(in the rows, 128 means zero)
One turn moves every row onto another: examples first, then more rows asked
Moz: [128 128 152 179 119 133  99 139 115 101 136 126 127 108]
tos: [122 124 148 152 112 130 111 109 111 120  86 135 156 135]
kise: [127 169 140 140 117 148 125 143 111 118 110 135 148  99]
bomig: [117 121 145 114 139 145  98 140 140 105 103 140 144 124]
lonan: [135 112 151 139 116 169  86 145 110 149 113 119 160 110]
Lepo: [131 119 147 165 156 131  96 144 145 131 107 110 140  98]
zagif: [123 134 128 132 126 142 118 156 143 144 133  99 128  90]
pim: [132 134 140 124 135 160 115 155 123  96 132 119 143 132]
tof: [136 130 141 135 126 113 120 139 156 109 124 138 157 127]
Vira: [135 149 129 153 127 139 111 116 134 135  81 122 160 118]
fimur: [133  97 165 140 113 131 126 118 109 125 101 118 144 129]
moti: [124 145 134 133 114 107 112 144 115 138  97 112 122  99]
zazib: [112 112 144 141 117 145 123 121 132 123  82  98 157  98]
Neli: [120 106 125 137 128 132 105 138 100 120 121  83 154 123]
giko: [141 141 132 149 117 141 134 154 116 146  90 123 144  95]
tul: [124 100 145 152 135 152  84 137 124 129  99 102 150 135]
zer: [130 123 136 142 107 144  96 114 131  85 114 106 142 114]
Kuno: [130 113 152 174 115 130  94 127 119 146 140 138 157 107]
rov: [131 119 121 156 129 131 141 136 127 129 125 109 177 124]
Lidu: [ 99 117 144 130 117 122  98 109 137 118 108  99 137 118]
biva: [136 114 124 142 118 155 100 129 115 132 158 133 151 113]
vuda: [116 154 122 144 127 137  96 156 133 124 120 111 145  83]
goti: [120 130 141 122  85 139 123 133  96 115 121 122 150 118]
doke: [138 128 146 136 125 126  88 101 124 153 124 123 153 113]
Tuf: [103 117 132 126 107 134 127 137 136 148 120 109 117 116]
nul: [128 151 139 137 108 125 135 137 122 123 140 139 141  91]
mulez: [142 110 133 141 154 157 122 132 135 124 101 134 139 126]
tefi: [122 124 156 146 136 126 121 164 105 157 119 127 149  99]
tedu: [107 149 139 149  89 131 102 132 126 144 142 116 149 122]
tuve: [122  83 143 147 123 125  97 129 136 136 118 101 140 123]
Vebi: [126 128 150 135 133 134 114 135 118 108  93 152 124 129]
kodov: [134 132 137 176 104 134 122 133 109 149 137 103 146 108]
lomu: [129 136 164 161 136 147 108 151 133 115 131 136 149 143]
rabe: [137 111 153 119 131 148 105 152 112 124 132 122 176 111]
Sesam: [122 136 139 155 130 112 129 133 132  95 138 127 136 118]
bebam: [124 126 131 152 108 143 110 136 131 148 138  87 165  98]
bogur: [110 130 128 153 117 157 138 165 135 113 113 121 134 126]
Zufon: [118 125 137 157 119 173 100 130  97 151 124 112 135 114]
mok: [133 140 168 149 113 133 113 142 133 120 106 146 138  83]
vip: [119 137 157 133 114 153  82 131 128 133 115 138 113 114]

Zufon moves to fimur
Vebi moves to nul
Where do these go?
mok moves to tedu
rabe moves to Vira
pim moves to giko
zazib moves to lomu
bomig moves to kise
Lepo moves to vip
zagif moves to lonan
bogur moves to tefi

